In the rows, 128 means zero.
Rotation paths and how fast each direction turns (degrees a step)
Each turn is a multiple of 5 degrees from 10 to 175, or 0.
Each row of a path follows its step; steps can be skipped.
Path 1:
step 2: [122 132 113 128 116 124 121 118 144 130 126 127 138 128 118 134 126 135
 132 119 128 131 120 113 137 122 127 124 127 131 127 136 124 133 132 120
 121 134 128 118 131 130 124 132 128 121 133 134 126 131]
step 13: [127 127 118 135 122 122 126 122 139 128 121 118 127 130 124 136 133 130
 127 126 122 124 118 116 138 124 134 120 139 140 127 126 130 129 136 112
 130 130 118 136 133 122 124 134 131 127 129 133 117 127]
step 16: [134 136 119 118 115 121 124 129 132 129 125 127 128 127 126 137 125 129
 132 136 128 140 118 123 122 118 130 127 134 134 130 145 115 127 125 132
 130 127 138 126 135 129 129 122 132 133 131 120 130 139]
step 19: [127 134 117 125 126 134 121 126 130 135 116 121 121 131 127 134 125 121
 133 112 125 122 123 120 140 122 141 118 132 139 124 129 124 124 127 133
 124 130 123 123 126 131 126 130 129 125 133 143 120 129]
step 21: [124 123 116 126 122 117 113 123 125 134 130 120 133 136 127 133 121 123
 124 123 127 127 134 119 132 138 136 121 127 135 123 131 116 117 121 135
 138 128 136 124 137 127 130 122 130 128 138 127 131 134]
step 24: [116 136 118 122 128 126 120 132 131 121 128 128 125 124 134 137 125 125
 120 129 131 122 126 121 143 121 134 120 137 139 135 123 123 137 132 118
 130 119 119 126 126 114 118 134 131 132 133 124 125 131]
step 25: [133 146 124 123 130 117 118 131 129 127 125 123 131 129 116 140 135 132
 125 123 127 123 122 115 141 126 137 121 134 142 137 125 127 132 135 135
 129 130 127 128 131 132 123 135 122 124 127 131 125 128]
step 32: [134 128 116 127 130 122 121 124 132 139 135 124 124 138 120 134 128 126
 122 129 120 135 124 119 133 125 126 120 134 141 136 137 123 117 132 127
 137 140 140 120 128 129 129 133 132 131 137 125 137 129]
[128 130 126 126 129 130 130 129 128 125 131 128 129 128 127 128 130 129
 128 131 127 127 128 131 129 128 126 127 131 130 132 130 124 128 129 128
 127 128 128 124 125 131 127 130 126 129 128 125 130 130]	45
[129 122 128 127 130 127 129 130 128 127 127 126 131 128 128 128 129 125
 127 129 125 130 130 127 127 126 127 129 126 129 132 129 128 127 124 131
 128 129 132 131 129 128 128 127 128 132 128 128 129 130]	65
[131 125 126 127 127 132 125 128 126 125 128 126 125 127 132 131 126 129
 129 128 127 126 128 127 127 131 126 126 126 127 129 127 127 130 130 128
 125 127 130 127 129 127 129 130 128 130 126 131 129 129]	155
[129 132 125 131 131 129 128 128 128 131 128 126 124 133 129 130 130 125
 126 130 126 126 129 127 127 127 126 130 128 129 130 127 130 127 127 130
 127 129 126 129 128 129 126 131 129 129 127 129 125 127]	55
[129 128 132 127 128 128 127 127 128 127 127 126 129 127 128 129 132 130
 125 132 129 127 127 126 127 126 125 128 129 129 128 125 129 126 131 126
 129 130 132 127 130 130 129 129 130 126 129 129 126 129]	155
[129 129 124 129 132 127 124 131 127 125 132 128 129 128 127 127 129 131
 128 127 129 127 129 127 127 129 129 128 124 129 129 128 130 125 130 126
 131 128 129 129 127 126 129 128 125 128 130 127 128 126]	100
Path 2:
step 2: [120 132 126 128 120 117 126 136 124 123 123 139 130 118 123 136 134 118
 135 129 123 134 132 129 126 127 120 130 127 135 128 135 131 137 117 138
 121 118 135 138 123 135 129 117 130 118 131 136 127 128]
step 4: [122 134 120 125 116 121 120 138 126 122 122 123 119 129 121 134 112 136
 129 125 131 122 133 134 122 130 123 130 121 122 122 128 133 130 133 134
 130 132 130 143 131 135 125 134 136 139 138 128 120 133]
step 5: [131 132 136 127 120 130 130 121 123 122 133 131 130 126 132 133 132 128
 124 132 128 140 133 123 124 129 136 124 126 127 113 129 124 118 120 136
 127 125 142 133 128 143 123 110 122 127 120 135 120 126]
step 19: [124 116 123 125 119 133 120 112 131 119 130 125 133 124 129 132 132 125
 135 127 129 136 127 122 137 140 128 123 130 122 144 130 128 122 119 131
 125 130 126 135 134 121 138 123 124 140 130 122 122 133]
step 22: [114 132 114 126 126 131 121 126 123 122 122 135 127 116 131 131 132 116
 135 128 121 138 132 127 131 125 125 128 127 137 130 126 135 127 123 144
 130 134 121 141 131 129 123 131 130 132 144 130 128 132]
step 26: [146 129 123 130 128 128 132 121 114 134 117 132 125 127 128 124 126 133
 125 122 130 130 125 115 128 131 133 120 128 128 133 120 123 130 133 132
 142 120 134 126 130 137 120 128 117 142 135 135 130 127]
step 28: [132 121 132 126 120 125 126 121 123 131 123 132 130 120 130 135 127 118
 122 143 115 135 119 125 130 134 130 114 127 130 124 130 121 117 120 130
 125 131 140 124 129 121 123 113 132 131 133 137 124 127]
step 32: [132 132 124 119 121 125 129 121 127 121 137 123 129 123 121 128 124 137
 127 116 126 142 118 115 128 134 127 124 128 117 137 128 135 125 132 143
 134 131 116 123 134 131 133 130 138 122 133 132 122 129]
[127 125 130 126 130 126 130 129 130 124 128 128 130 124 132 126 125 129
 127 126 128 127 129 129 130 126 126 127 129 128 130 129 131 129 126 124
 129 128 130 129 131 131 129 127 128 130 127 129 127 126]	175
[127 127 132 128 127 128 128 129 127 126 127 125 129 134 129 129 125 128
 131 129 125 127 130 130 127 127 127 126 130 125 129 127 130 128 129 127
 128 129 126 128 128 128 128 129 125 127 132 126 126 130]	125
[129 125 129 129 129 127 126 126 128 130 128 127 128 128 127 125 126 124
 127 130 131 130 126 126 129 128 126 130 129 127 130 125 126 127 128 128
 129 129 132 125 129 129 129 128 127 129 130 126 123 130]	160
[127 128 128 128 126 123 130 128 125 126 128 126 128 127 130 128 131 127
 129 130 129 129 128 131 122 125 130 127 128 129 125 127 126 127 127 127
 126 129 130 127 132 126 129 129 130 126 127 128 127 128]	110
[127 129 129 131 129 131 129 124 129 126 127 129 128 129 127 134 128 126
 129 128 128 128 130 128 131 123 131 129 128 128 130 126 126 129 130 125
 127 128 127 129 130 128 128 130 130 131 127 129 128 129]	10
[131 129 131 127 128 129 127 131 130 127 129 129 131 126 128 127 130 127
 129 126 129 128 128 125 125 132 132 128 129 129 129 124 125 129 131 124
 129 127 127 130 131 126 127 128 125 129 128 128 127 128]	140
Path 3:
step 0: [124 123 133 119 122 127 132 130 121 135 131 136 139 142 130 135 129 129
 133 137 130 131 125 113 123 127 126 132 127 124 141 120 134 124 132 118
 129 123 133 124 126 125 128 137 135 134 121 119 131 119]
step 2: [131 128 129 127 136 122 126 129 136 126 130 130 120 119 115 136 136 125
 127 129 126 127 137 127 129 137 124 129 123 123 140 124 126 140 127 113
 138 123 132 134 131 134 116 130 123 131 123 140 124 127]
step 18: [123 121 125 132 129 129 138 119 131 135 138 135 135 127 138 135 132 121
 141 126 133 137 142 127 132 119 124 135 121 130 139 128 125 127 132 119
 127 128 133 125 133 120 123 135 132 134 129 138 126 129]
step 23: [126 120 127 131 133 133 114 124 127 136 123 127 133 127 127 135 132 132
 140 138 126 135 129 121 127 124 121 135 129 116 132 120 133 134 128 130
 130 122 122 141 121 138 136 130 120 136 124 135 131 136]
step 24: [129 123 120 133 127 131 125 126 116 126 127 127 147 134 134 133 130 128
 128 126 122 130 125 143 136 127 126 124 126 128 141 138 128 136 132 130
 127 118 134 131 126 131 124 132 120 135 127 135 122 117]
step 27: [127 116 121 134 118 130 130 115 129 124 137 134 133 132 124 135 130 121
 129 134 131 138 132 121 133 126 133 124 127 129 137 126 125 126 121 124
 130 127 140 120 119 135 117 139 131 133 134 123 122 131]
step 29: [136 120 121 119 131 126 131 131 118 131 125 134 126 125 125 126 133 128
 124 123 131 137 137 126 136 134 124 131 133 123 127 120 136 136 131 127
 128 119 134 146 133 129 121 128 142 130 121 138 133 123]
step 32: [117 116 127 126 127 134 124 130 125 134 121 138 138 135 129 130 134 138
 130 132 135 140 131 128 130 128 124 122 127 122 128 128 135 136 128 122
 131 130 123 137 131 139 130 136 115 126 128 129 128 113]
[128 129 125 129 126 125 128 126 129 127 127 128 129 128 132 131 127 127
 126 124 128 128 126 126 127 126 127 126 130 131 128 130 126 131 128 126
 129 127 128 125 127 126 131 128 130 129 126 125 127 129]	120
[128 128 129 126 127 126 124 126 127 131 130 126 128 124 128 130 127 127
 128 127 125 129 127 133 130 127 130 128 127 125 127 129 128 128 128 126
 129 128 130 128 124 129 129 126 126 129 131 125 128 127]	35
[127 126 127 129 127 132 131 127 125 127 131 130 128 125 130 128 124 130
 127 126 131 126 130 129 126 126 130 127 129 130 130 130 130 129 128 129
 124 127 130 128 127 130 126 127 125 129 129 128 126 130]	125
[131 129 124 129 126 132 124 126 125 128 128 126 128 126 128 127 127 127
 126 129 131 129 125 126 129 129 129 127 129 129 129 129 129 128 127 130
 130 132 129 128 129 130 129 129 132 128 130 131 127 127]	20
[127 128 126 131 126 128 129 129 129 131 127 128 131 129 131 126 127 127
 131 131 126 129 132 127 125 126 133 128 128 126 130 126 127 131 127 128
 130 130 126 128 127 130 130 130 128 128 130 127 130 128]	80
[129 130 129 127 130 129 130 130 126 131 131 128 129 127 128 130 127 129
 127 127 130 132 125 127 126 126 126 127 130 125 128 125 130 128 131 127
 127 128 125 130 126 129 130 129 129 125 125 129 130 129]	125
[131 127 129 127 129 128 129 127 129 126 128 130 127 128 125 130 127 126
 127 129 127 125 130 126 129 127 128 132 131 128 130 126 130 128 127 129
 131 127 133 129 126 129 131 129 129 127 127 126 130 129]	175
[126 127 124 127 128 128 130 130 130 129 130 132 127 126 129 127 129 123
 128 128 127 126 124 126 127 132 128 125 129 128 127 125 128 127 128 128
 129 128 128 127 126 129 126 127 125 129 129 127 131 127]	55
